Each row is where one point has got to under a steady rotation. How many steps took it there?
The counts run from 0 to 194.
[149 114 113  72 121 144  83 158 138 136 181 174 124 115 168 163 120  97
 130 130 112  87 128 109 186 130 102 175 112  96 124 142 152  78 133 152
 121 127 160 121  62 108 133 155 108 157 145  99 135 133 136 132 134 147
 138 129 119 140 112 152 154 116 162 181 149 150 145 179 102 180] => 95
[136 189 132 157  87  78 138 123 181 100 130 137 138 141 126  96 169 140
 145  99 113 123 157 149 118  95 136 101 135 119 103 126 111 183 143 129
 125 137  75 118 168 129 141 105 118 135 123 146 138 151  68 101  98 165
 156 134 152 127 119 127 110  98 146 136 129 172  90 103  65 107] => 135
[ 62  72 119  83 143 136  99 121 151 113 165 136 138 102 149  99  89 110
 120  89 133 110 101 156 113 174 131 117 106 114 113 120 146 132  94  89
 111 104 130 142 107 112 136  83  64 121 119 158 154 169 114  90  71 139
 124 155 104 138 120 128 143 121 104 123 129 156 120 144 150 139] => 87
[106 105 139 115 209  84 144 153 158 150 129 129 129 131 106 141 181 110
 118  94 130 123 124 160  70 104 120 103 155 128 152 108 115 143 133 119
 134 129 123 140 135 113 133  86 159 122 124  90 113 137 110 104 145 148
  85 124 121 135 137 183 136  77 102 108 123 155 109 116 137  80] => 24
[ 87 106  97  79 120 126 138 126 162 131 162 142 143  99 145 109 107  77
 108  68 134 130 108 167 113 152 150  97 111 103 107 115 149 149 101 100
 105 130 119 131 120 118 128  95  67 111 110 139 153 194 119  80  79 151
 130 158 104 147 102 119 128  70 108 145 115 172 106 146 112 145] => 112
[119  97 151 104 152  90  99 145 167 137  71 133 186 163 149 137 128 131
 173  98 108  70 156 159 101 109  77 148 149 163 170  94 134 107 116 106
 114 125 115 127 124 108 111 136 164  97 101 100 117 102 125 131 160 130
  62 108 118 122 112 165 120 105 110 119 122 148 116 107 101 130] => 53
[138  84 152 115 115 127  87 170 125 152 174 128 122 153 130  83 142 135
 139 117  94 135 191 123 135 133 119 160 137 159 118 104 125  88 157  81
 142 127 106 104 154 105 148 137 123 134 131 138 146  95 110 108 163 155
 175 114 120 134 116 149 132 139 135  80 167 147 201 171 148 136] => 171
[ 99  68 129  98 166 108  82 151 116 158 153 118 113 121 108  85 159  99
 141 101 108 127 121 144 140 142 111 129 128  76  96 137 100 137 110 108
 127 144 143 105 127  88 114 107  81 118 135 106 181 139  97  94 125 146
 115 159  79 105 100 126 132  86 104 136 129 142 148 223 155 111] => 116
[ 82 137 166 126  67 158 124 117 157  87 130 126 148 106 149 102  83  94
 132  76 128  87 106 161 112 122 117 105 109 147 122 116 138 119 119 105
 109  89  83  84 166 116 160 140 112 134 153 160 157 151 100 108 113 146
 157 141 156 143 129  93 131 144 134 150 120 154 127 155  97 145] => 84
[ 93  84 117 167 175 103 107 152 133 117 165 112 109 137 182 120 166 113
 136 122 117 122 132 106 114 101 131 131 109  95 122 133  47 139 110 154
 131 123 139 125 122 104 129  84 152 119 120  96 154 127 133  88 110 172
 136 147  90 118 111 118 136  65 114 111 133 127 110 203 146  96] => 11
[114  83 132 120 154 131 122 131 108 157 161 116 138 154 136  71 108 122
 124  80 127 138 187 116 116 144 131 140 108 179 120 104 125 151 114  86
 116 121 119 155 183  84 115  58  95 111  88 146 156 140 146 102 121 113
 164 122 104 144 110 133 116 136  80  80 148 162 142 130 150 139] => 167
[115  76 147  75 207 114 137 139 139 165 164 146 115 125 114 130 126 147
  94 106 126 119 127 126 106 145  97 141 131 162 147  90 139 110 152 122
 127 123 142 186 122 124 148  82 111 142 118  85 123 145 135 139 153 123
 130 127 152 172 165 184 137 142 103  93 144 126 148  85 152 134] => 179
[ 83  92 129 134 169 101 104 127 139 135 125 128 126 117 166  98 154  97
 155 117 116  93 126 122 131 127 127 121 115  82 123 156  60 153  94 125
 115 103 134 108 120  95 109 102 122 123 133 134 187 145 101  82 121 136
 103 141  79 116  90  99 121  75 114 148 134 137 119 207 115 103] => 115
[153 127 140 124 162  71 105 141 144 140  94 142 168 175 176 155 142 133
 170  95  96  88 165 131 112  87  91 138 139 150 165  83 112 134 132 134
 126 129 142 149 133 120 123 138 164 102 102  67 109  96 127 149 172 138
 112 123 149 146 136 167 120  92 133 133 109 146 118 106  80 132] => 157
[136 156 171 145 166 134 186 170 164 136 154 153 116 122 132 138 147  85
  79  98 155  98 132 103  96  87 140 124 137 155 171 132 100 149 159 143
 118 117 113 123 173 115 138  88 187 146 150 104 122 156 134 114 183 116
 139 125 163 160 135 140 118 117 121 147 155 119  98  91  87 112] => 22
[110 114 116 113  86  86 117 105 165 101 135 137 135 135 195 114 150 141
 130  99 102  99 144 136 127 128 138 132 135 141 123  88 134 161 151 118
  90 149 108 145 101 155 112 114 115 105  97 163 141 140 129  97  83 182
 152 136 117 143  90 169 121  70 148  84 144 194 103 100  96 111] => 32
[109 106 156  85 197 113 149 163 143 149 155 126 133 135  98 113 119 154
 108  87 154 134 137 159  90 140 104 131 147 154 147  98 170 118 149 101
 136 127 114 168 164  97 144  63 124 143 113 116 112 135 126 147 145 118
 113  99 150 136 142 200 115 136  77  86 125 151 109  65 143 138] => 50
[128 150 109 106 125  58 105  98 177 150  74 156 161 138 131 132 136 134
 140 114  59  98 168 103 146  98 117 128 134 133 142 104 114 203 123 137
  76 157 134 142 162 138  94 124 122 119  96 124 153 155 120 122 119  97
 121 151 136 148 138 124 109 134 112 170 139 155  93 124  77 114] => 2
[141 159 152 153 209 102 141 150 150 133 133 147 110 121 127 146 173 108
 119 123 145 107 112 114 112  94 115 118 123  89 156 142  68 167 135 185
 144 120 138 146 138 106 130  97 181 145 152  58 129 141 100 122 165 121
 104 127 152 128 134 148 130  93 118 153 121 105  90 134  81 109] => 127
[144 126 170 103 102 141 121 164 111 145 171 148  86 120 133 103 150  77
 101 100 101 121 125 117 169 112 116 147 117  94 125 128 126 117 169 149
 143 142 131  83 119 108 143 153 109 154 165 107 153 147  98 112 188 175
 178 122 134 127 111 145 132 105 166 166 143 131 179 196 113 141] => 121
[128  77 132 105 153 102 121 135  97 171 153 124 107 141 119  44 142 110
 126  89 108 147 172 108 142 158 137 130 119 122 104 117 123 172 141  95
 114 150 134 142 180  92 104  73  74 118  96 146 164 148 133 106 157 117
 164 126 110 119  99 132 111 123 101  99 141 149 149 160 152 122] => 142
[107  91 137  93 134 109  98 133 111 172 158 120  99 131  91  58 148 116
 124  95  93 139 147 117 168 143 116 140 111  90  82 137 123 165 137 116
 126 158 147 108 156  99 116 108  57 141 131 135 181 150  91 108 134 112
 158 152 108 112 103 127 121 130 112 143 143 132 147 200 156 126] => 117
[110 139 155 131 178 144 104 145 180  94 169 141 129 120 123 150 152 168
 129 148 168  95 117 127 105 125 102 126 117 114 120 161 118  81 119 136
 148  80 117 151  86 106 170 105 176 199 172 115 116 127  79 125 117 156
 116  92 149 127 161 157 140 136 119 129 152 125  98  87  92 131] => 73
[107 137 183 122  95 101 112 111 160 123  88 116 153 148 105  85 110 161
 156  91 105 107 162 156 117 123  97 129 137 176 136  98 161 146 158  74
 116 134  82 106 188 112 158 132 124 123 128 148 146 105  72 133 141 132
 151 114 158 124 137 157 112 175 123 108 124 150 128 114  97 126] => 55
[122 141 153 128 193 123 109 135 175 137  87 131 168 133 129 151  99 152
 158 116 146  74 130 124  96 106  85 140 128 148 167 141 119 102  79 141
 117  84 141 141 149  83 134 106 176 149 129 101 129 128 121 147 144  85
  82 106 140 139 142 134 112 161  85 147 126 121  77 108  70 146] => 77
[102 119 135 193 150 122 135 114 123 113 156 124 104 122 184 106 144 100
 112 110 120 107 138  82 127 103 135 126  89 103 127 141  50 173 122 165
 117 109 121 128 158 110 125  87 146 124 131 125 164 158 157  85 115 139
 165 160 123 145 110  84 123  93 117 126 148 117  92 180  94 105] => 10
[121 131 151 158 196  97 153 161 174 134 133 145 115 129 131 139 186 100
 112 114 136  92 123 119  70  93 134 115 163 129 163 128  86 148 136 137
 125 102 118 133 148 116 126 104 208 141 136 106 124 142 115 104 161 140
  94 115 148 140 129 153 120  90 115 131 147 134  90 107  86  69] => 23
[142 129 170 107 120 190 126 155 127 120 180 151 119 132 152 134  88 117
 109 109 152  77 130 133 135 116  97 161 102 143 155 127 159  49 143 147
 154  96 135 132 122 103 173 132 146 170 163  99 124 136 131 143 166 151
 170 104 164 157 134 167 148 145 146 149 145 130 149 119 101 178] => 71
[109 109 160  95  97  94 137 141 156 132  94 118 139 147 148 103 133  91
 141  67  73 107 168 155 109  89 101 122 152 164 168  65 146 141 175 104
 105 145 104  83 168 128 123 139 121  87 109  98 142  97 114 125 174 177
 129 136 142 136 113 151 131 102 149 105 113 150 161 144 119 110] => 29
[107 102 167 100 200 117 134 125 135 165 136 142 135 118 112 119  95 153
  96 120 143 105 162  90 120 128  96 157 107 176 162  92 138 126 153 140
 110 117 144 169 173 119 147  86 135 139 127 100 126 141 146 152 169  84
 137 124 172 173 159 162 127 181 105 116 154  94 111  89 108 130] => 180
[ 95 105 123 170 164  95 103 136 132 115 130 120 128 158 149  92 181  98
 156 114 132 114 141 132  92 131 150 104 117  99 122 137  56 157 107 120
 143 118 100 123 149 113 110  83 155 101 118 151 156 143  95  73 120 159
 129 141  93 107  96 108 104  50 105  95 135 140 108 166 126  96] => 140
[122 148 140 114 154 128  98 130 177 104 175 152 112 104 116 145 169 171
 109 161 143 103  90 121 135 130 106 131 120  86 108 164 116 109 121 165
 157 104 141 146  81 123 163 110 146 193 183 116 131 150  83 127  95 156
 137 120 160 129 140 143 141 117 132 169 154 131  99 127  82 126] => 98
[145 112 119 129 141 102 114 127 103 161 134 144 119 155 144  79 149 118
 134 126  94 120 196  76 168 136 135 157 109 120 119 123  90 181 142 128
 107 135 132 137 173  98  89  96 127 143 104 153 183 151 132 107 155  92
 162 123 114 128  82 116  99 138 113 113 165 146 134 149 114 132] => 143
[160 159 113 111 118  86 113 146 159 142  87 145 158 160 162 152 152  94
 159  83  81 100 140 140 124  69 105 126 144 119 168 112 127 160 120 141
 120 156 145 132 139 113 114 130 148 112  91  77 115 135 120 136 136 132
  93 140 130 135 107 153 118  79 140 166 103 159 102 128  60 129] => 132
[125 101 179 102 118 108 100 151 165 132  80 124 165 162 124  98 108 125
 155  75  96 104 164 180  96 111  86 128 149 169 172  90 157 110 151  78
 131 117 108 108 154 104 156 139 121 108 113 110 124  86  90 133 169 140
 104 113 142 126 138 167 120 136 130 101 112 140 148 118 119 137] => 54
